In the data rows, the value 128 means zero.
Some points, one per row:
[142 135 141 145 176 142 139 180 115 117 162 144 123 129 142 142 104 111
 169 117 139 183 174 145 141 193 158]
[168 143 131 150 150 156 159 154 150 115 154 159 110 146 151 174 185 194
 166 115 133 144 131 168 156 134 167]
[109  97 102 135 124  90 128  75  92 110  77 136 115 138 133  99  98 109
  81 113  98  71  71 101 133 113  97]
[101 160 127 164 157 168 159 133 179 113 130 159 121 162 169 101 110 123
 127 116 122 150 135 162 163 149 100]
[155 167 136 155 154 164 157 170 168 113 164 160 113 157 160 153 106 115
 159 121 128 145 154 166 158 148 162]
[110 101 180 123 111 104 103  84  99 119  93 125 122 124 123  93 115 113
  98 128 173  77  84 107 123  94 100]
[ 96  93 108 143 131 141 148  84 101 117  92 142 108 145 142  95 103 100
  91 111 101  76  66  92 142 126  92]
[105 101 149 121 118 104  81 120 109 118 125 125 114 123 116 104 102 109
 105 124 163 132 130 108  87 111  98]
[102 172 120 166 166 173 165 128 180 119 116 160 113 160 153  94  96 113
  87 109 110 150 145 172 164 155 100]
[168 168 131 151 149 165 157 126 180 125 106 154 119 155 160 170 158 106
 156 120 138 145 131 161 165 152 164]
[ 98 181 119 150 160 166 161 129 185 116 128 152 124 163 162 103 104 110
 101 130 121 140 138 170 162 152 104]
[161 155 130 159 142 148 141 129 108 113 144 142 119 144 153 154 166 112
 161 117 138 131 126 148 153 141 150]
[105  96  85  80  61  95  93  74 103 112  91  64 118  72  81  93 102 115
 100 117  76  77  83  99  79  72  95]
[100 187 109 158 160 174 167 116 201 112  93 161 121 160 156  97 106 111
  87 125 113 141 128 174 159 157  98]
[ 96  98  93 148 137 156 154  72 107 118  95 145 120 148 147 101  94 112
  85 128 101 134  66 149 151 133  88]
[104 106 159  85 142 105  94 143 105 117 138 134 118 125  85 135 104 116
 134 133 164 148 147 107  99 150 134]
[171 112 173 124 130  99  91 156 112 215 149 133 251 118  94 172 167 190
 148 255 186 136 142  96  82 116 151]
[ 94  97  80  66  54  91  80  84 100 106  84  64 113  67  68  95 102 101
  99 121  75  76  79  94  92  70 104]
[160  97 183  83  85  99  89 128 114 212 154  65 230  70  84 154 169 182
 147 255 188 112 127  93  87 101 164]
[ 97 104  86  70  58  95  84  78 104 118  92  61 123  77  80  96 104 120
 109 118  85  74  68  99  78  70  99]
[ 96 183 122 161 154 171 178 128 189 122 117 164 114 155 170 101 104 114
  88 126 116 145 121 172 172 149 102]
[156 112 174 115 120  96  90 147 111 106 140 130 120 131 101 144 162 159
 151 132 165 145 141 111  98 142 151]
[171 158 141 146 145 147 153 156 165 114 167 146 128 153 146 175 176 106
 173 127 131 135 155 164 157 140 181]
[107 104 157  75 116  99  97 132 112 118 127 108 125  65  93 104 113 112
 119 119 168 126 127 104  89 143 119]
[100 175 124 157 156 163 162 136 175 122 118 159 112 161 165 103 109 114
 118 120 121 143 140 158 157 147 102]
[100 129 140 139 135 147 149 174 109 123 163 144 119 145 152 163 105 111
 172 127 137 171 176 149 143 163 164]
[138 110 143 123 124 136 126 162 112 123 152 124 117 135 131 143 111 102
 159 128 149 113 162 128 132 115 149]
[ 99 152 104 161 146 157 158  78 111 113 100 148 109 155 158  98  94 105
  97 122  98 122 125 163 159 151  93]
[108 103 183 133 120  97  99 117 109 125 116 120 131 121 109 104 106 120
 132 131 183  97 106 100  93 114 121]
[101 184 123 156 159 157 163 139 184 122 121 153 119 157 159 106 105 103
 118 125 120 146 139 163 165 150  98]
[164 162 128 155 157 174 158 146 163 116 155 158 114 168 153 164 103 112
 167 125 136 139 124 172 163 147 164]
[ 95  91  79  72  62  93  88  83  99 111  90  66 114  70  83  94 109 115
  98 123  84  83  72  91  75  68  94]
[103 172 112 164 152 166 156 116 177 103  87 159 122 156 158  93 104 116
 106 121 101 146 130 165 163 148  97]
[ 95 108  85  74  73  85  82  85 102 114  93  61 117  71  84 100  97 112
  92 108  76  66  82  93  80  64  98]
[ 99 103  73  76  73  89  81  77 104 114  88  60 114  73  76 102 112 106
  79 114  84  79  78  90  80  74  91]
[167 103 158  96  96  94  91 161 107 115 166 102 121 102  92 154 170 171
 162 127 163  75 148 107  84  73 164]
[100 169 103 161 158 167 162 137 165 107 128 157 113 150 156 101 107 105
  95 113 107 143 135 168 163 155 100]
[146 131 138 137 135 151 139 157 116 114 146 131 124 140 143 149 101 113
 156 128 141 123 117 135 141 130 155]
[182 182 113 161 161 170 166 163 176 115 171 159 116 161 164 178 181 102
 171 126 120 149 165 171 166 161 178]
[108 100 176 103 100 100  98  79 116 114  85 111 123 110 111 102 104 119
 100 133 179  79  77 101  88  93 103]
[108 136 140 125 146 131 143 113 108 115 157 142 119 143 143 138 102 108
 158 127 134 124 124 139 147 133 151]
[166 100 177 122 133 109  99 142 121 211 148 138 224 128 113 148 184 182
 149 255 179 134 140 113  87 126 148]
[174 124 146 134 128 136 139 156 112 216 173 123 121 118 137 176 184 205
 171 139 150 112 146 141 132 110 172]
[157 104 157  77 133 106  94 146 118 128 148 123 122  92  84 156 160 168
 159 125 169 154 149 108  97 150 147]
[ 98 162  99 157 150 158 159 139 105 118 117 153 108 165 158 103 106 104
  89 112 102 146 135 165 162 148 101]
[147 100 147 127 123 139 124 165 111 108 165 122 122 136 138 155 154 117
 156 129 138 110 158 111 131 121 154]
[101  96  88 138 127  97 128  83 105 112  85 133 114 139 135  96 118 112
  88 105  82  85  72 100 140 115  96]
[157 106 161  99 145  92  91 153 106 183 148 122 127 111  81 162 167 180
 146 127 163 139 143 107  81 155 152]
[ 97 152 132 140 147 158 155 138 136 120 143 142 127 139 144 147 104 114
 150 115 135 145 139 142 151 134 130]
[ 96  98  84 144 145 141 142  71 104 121  88 130 126 142 143 106  95 113
  95 122  88 118  78 104 147 138 103]
[ 99 105 100 144 138 147 137  80 105 109  87 151 114 154 153  97  98 114
  90 113  90 135 115  92 143 149  94]
[ 98  92  78  79  70  90  89  76 104 104  95  64 114  64  82 102 114 115
  87 112  83  73  69  99  86  69  96]
[172  99 172 130 115  95 100 142 107 207 148 127 235 131 122 162 169 187
 158 133 172 144 143 104 104 116 154]
[161 109 174  81 110  88  91 147 115 212 142  82 249  76  88 162 165 182
 155 255 186 127 141 101  83 117 156]
[162  98 162  81 120  90  97 148 112 215 149 107 248  71  81 160 187 192
 153 255 169 130 147 103  98 129 151]
[164 173 106 157 162 167 159 182 188 118 164 174 126 173 159 169  95 114
 177 113 109 175 183 169 166 163 181]
[184 101 157 122 102 129 117 159 110 115 167 107 115 126 118 182 180 199
 170 139 146  82 137 110 123  85 164]
[165 108 184 122 125  91  93 158 104 213 152 117 229 117 106 156 174 189
 159 131 176 141 144  98 106 125 150]
10 more points follow, each with its number after it:
[ 97 177 128 160 157 167 160 131 189 128 119 159 115 155 151 103 105 112
  93 126 128 142 139 170 153 149  90] 0
[ 96  95 100 154 134 155 152  77 106 119  90 148 121 136 155  97 103 112
  91 116  94 131  72  99 153 134  89] 1
[105  96  88 141 123  92 131  81 102 110  90 123 127 134 141  99 101 113
 101 120  93  74  87  92 139  73  99] 2
[157 137 134 139 142 144 141 161 114 107 158 138 111 142 139 147 147 107
 139 130 145 127 126 142 140 127 131] 3
[171 169 117 162 159 172 155 174 188 109 173 165 113 173 162 172 107 109
 169 114 116 167 165 172 166 156 180] 4
[164 108 153 109  99  95  87 147 110 218 142  91 244  97 105 154 165 187
 148 122 149 118 138 109 104 116 149] 5
[168 102 150  88 126 101  95 165 113 122 169 116 122  97  80 150 171 169
 160 129 162 162 165 102  85 146 167] 6
[181 168 129 160 150 161 160 125 181 116 152 155 130 151 155 170 173 112
 151 120 136 141 131 158 157 149 162] 7
[186 176 130 159 147 172 166 130 162 243 155 154 255 159 163 177 189 215
 159 118 116 138 142 161 163 154 171] 8
[160 175 113 161 167 174 170 184 182 111 167 164 123 157 168 156 113 106
 169 125 117 178 180 173 164 151 170] 9
Which two of these numbered points are nearest to each point below, ignoring the 3 directions in which the first points spread most? Their numbers follow each, nearest first.
[178 147 151 139 139 147 151 169 113 117 167 136 117 136 140 184 169 120
 170 123 150 124 158 156 146 135 175] > 3 7
[156 104 163  82  82  97  89 148 116 211 155  71 224  73  89 157 172 193
 157 122 158 129 135 101  81  80 150] > 5 0
[ 96  99  88 146 136 152 141  73 103 114  85 152 116 142 151  96 102 107
  99 125  99 137  75 104 147 142  93] > 1 3
[169 177 111 164 148 170 165 129 168 116 153 155 113 159 166 164  96 113
 152 114 106 155 138 169 165 165 162] > 4 9
[181 172 118 160 154 160 165 144 181 122 164 160 116 155 170 176 184 114
 167 125 114 146 145 170 163 158 165] > 7 4
[147 151 126 147 146 150 147 147 153 110 165 135 122 152 143 146  97 116
 145 126 136 137 139 146 154 130 152] > 4 9
[190 154 133 150 148 163 162 122 171 116 163 145 117 151 152 173 193 181
 171 120 143 135 125 174 157 133 166] > 7 3
[103 179 120 157 163 173 168 129 198 118 126 163 112 172 170  90  95 104
  94 127 133 141 143 174 160 152  93] > 0 9
[ 94  91  75  81  62  88  91  84 101 115  92  63 113  64  78  92 105 109
 104 118  80  76  82 103  73  62  95] > 9 4
[167 109 174  98 108  96  96 145 111 214 149 102 226 116  94 157 176 183
 144 129 186 136 148  97  91 132 162] > 5 0
[154 157 139 159 146 146 157 149 105 114 145 145 121 139 152 159 150 102
 155 122 128 142 123 145 147 142 161] > 3 1
[ 95 110  77  76  64  91  93  87 114 107  88  57 112  65  75  98 105 108
  86 114  80  68  79  99  92  66 102] > 9 4
[161 168 108 170 159 169 160 126 172 115 119 164 118 161 151 156 175 105
  97 115 108 151 142 166 170 151 148] > 7 3
[102  94  75 142 127  91 133  92 111 118  81 127 119 138 137  94 108 111
  98 110  86  76  84  97 138  63 101] > 2 1
[ 97  95  79  75  69  96  88  81 101 121  79  61 123  62  80  94  98 114
  92 121  80  72  85  96  85  65  85] > 9 4
[103 181 121 158 165 169 162 134 188 115 122 159 119 157 164 104 101 120
  93 115 118 146 145 172 165 158  83] > 0 9
[102  99  77 133 119  92 127  80 105 117  87 136 127 131 138  94 108 103
  93 113  91  77  71  94 134  71  99] > 2 1
[161 100 172  77 118  96  97 156 115 205 143 109 233  96  85 160 177 179
 157 129 173 155 154 111 100 138 158] > 5 6
[ 90 102  71  76  64  98  93  78  92 111  80  60 111  62  84 104  98 100
  91 105  79  78  75  95  84  62  97] > 9 4
[164 102 165 131 124  98  96 142 114 205 155 127 221 131 115 162 174 183
 159 139 170 143 151  92 105 115 155] > 5 2
[161 107 148  77 179  96  95 177 105 114 171 157 108  74  82 156 162 172
 152 133 153 185 184 100  91 183 157] > 6 0
[ 99 178 134 160 154 156 162 129 183 123 123 167 122 162 156  99 120 119
  94 133 128 147 134 164 158 156  93] > 0 3
[104 169 104 167 157 174 164 149 174 107 167 161 116 159 160 163 105 104
 169 107 102 141 143 171 150 157 169] > 4 9
[ 94  98  89 132 130  97  97  75  97 114  86 128 118 131 128 106  94 101
 101 118  79  69  74  94 132  72  92] > 2 1
[185 173 138 161 149 159 163 131 168 242 159 148 247 161 164 184 192 203
 156 127 116 143 133 158 162 146 173] > 8 5
[ 97  93  80 128 107  87  92  87 104 112  79 117 120 131 120  96 104 114
  94 119  88  73  72  87 120  70 101] > 2 4
[107 176 130 155 153 171 170 139 193 123 129 168 121 157 164 103 102 114
  98 115 114 149 133 172 165 150  86] > 0 9
[164 108 142  83 153  92  86 164 116 116 157 123 117  73  87 151 164 165
 159 126 160 159 155  92  93 152 169] > 6 0
[180 177 111 167 163 172 162 136 171 214 139 168 107 167 164 165 189 205
 158 121 101 143 149 164 169 157 157] > 8 7
[167 167 127 163 144 156 166 155 162 126 168 150 128 160 151 162 172 112
 166 118 133 139 141 158 158 158 168] > 7 3
[159 110 149  85 162  83  83 165 114 121 163 113 118 113  78 161 164 173
 152 135 159 183 176 103  87 173 147] > 6 0
[163 180 115 162 161 156 160 174 184 111 174 164 115 165 164 159 100 115
 168 123 119 168 172 172 164 169 163] > 4 9
[166  99 184 113 122 101  94 142 115 214 149 128 252 123  86 162 192 192
 149 255 166 133 141 106  85 117 160] > 4 3
[168 104 155  77 142  86  91 154 103 123 161 124 128  76  81 154 167 169
 161 126 155 167 162  98  91 152 153] > 6 0
[101 105  77  74  71  92  84  82 100 104 101  55 109  68  81  88 105 112
  93 107  89  82  79  99  79  64  83] > 9 0
[104 104  82  65  67  89  84  88  97 116  81  60 105  60  74  97 107 112
  89 107  76  76  71 102  79  59  94] > 9 4
[ 96 105  93  74  73 100  91  80 103 114  94  61 112  59  86  99 101 115
  93 109  83  77  83  92  87  85 102] > 9 4
[160 178 102 161 172 172 157 173 187 118 170 157 123 158 162 166 104 110
 173 116 108 157 169 170 160 162 171] > 4 9
[160 110 142 135 117 127 133 158 108 118 164 114 125 126 128 160 166 111
 153 114 137 118 159 102 121 116 147] > 3 1
[169 102 169  76 104 103  97 153 113 198 153  80 209  42  85 160 171 183
 153 129 184 139 139 103  84 132 152] > 5 0
[187 167 125 154 162 171 156 132 177 239 154 169 116 172 163 168 199 212
 163 121 112 157 142 172 164 150 168] > 8 7
[ 95 160 105 173 151 164 174 128 111 113 103 162 116 150 158 102 108  98
  88 121  98 144 135 159 168 147  98] > 3 9
[ 98 163  98 156 151 158 169 135 102 119 109 161 112 158 168 101 104 114
  91 122 105 154 134 164 150 155  98] > 3 6
[100  96  87 112  62  99  95  67 100 110  92  65 121 121 132 100 108 117
  95 120  87  71  74  97  85  70 100] > 4 2
[ 95 171 132 153 151 164 164 132 182 111 116 157 119 158 165  93  98 113
  96 129 127 141 139 173 158 146  96] > 0 9
[ 93  98  97 135  69  92  94  90 103 109  84 126 121 126 131  88 106 108
  97 114  87  78  81  84 132  74 101] > 2 1
[182 174 115 160 155 156 169 153 180 117 171 155 122 162 161 179 184 204
 167 124 119 148 141 180 156 151 164] > 7 4
[166 112 180 101 129  98  95 160 100 209 156 118 209 105  76 153 181 191
 163 134 182 144 156 101  78 138 165] > 5 6
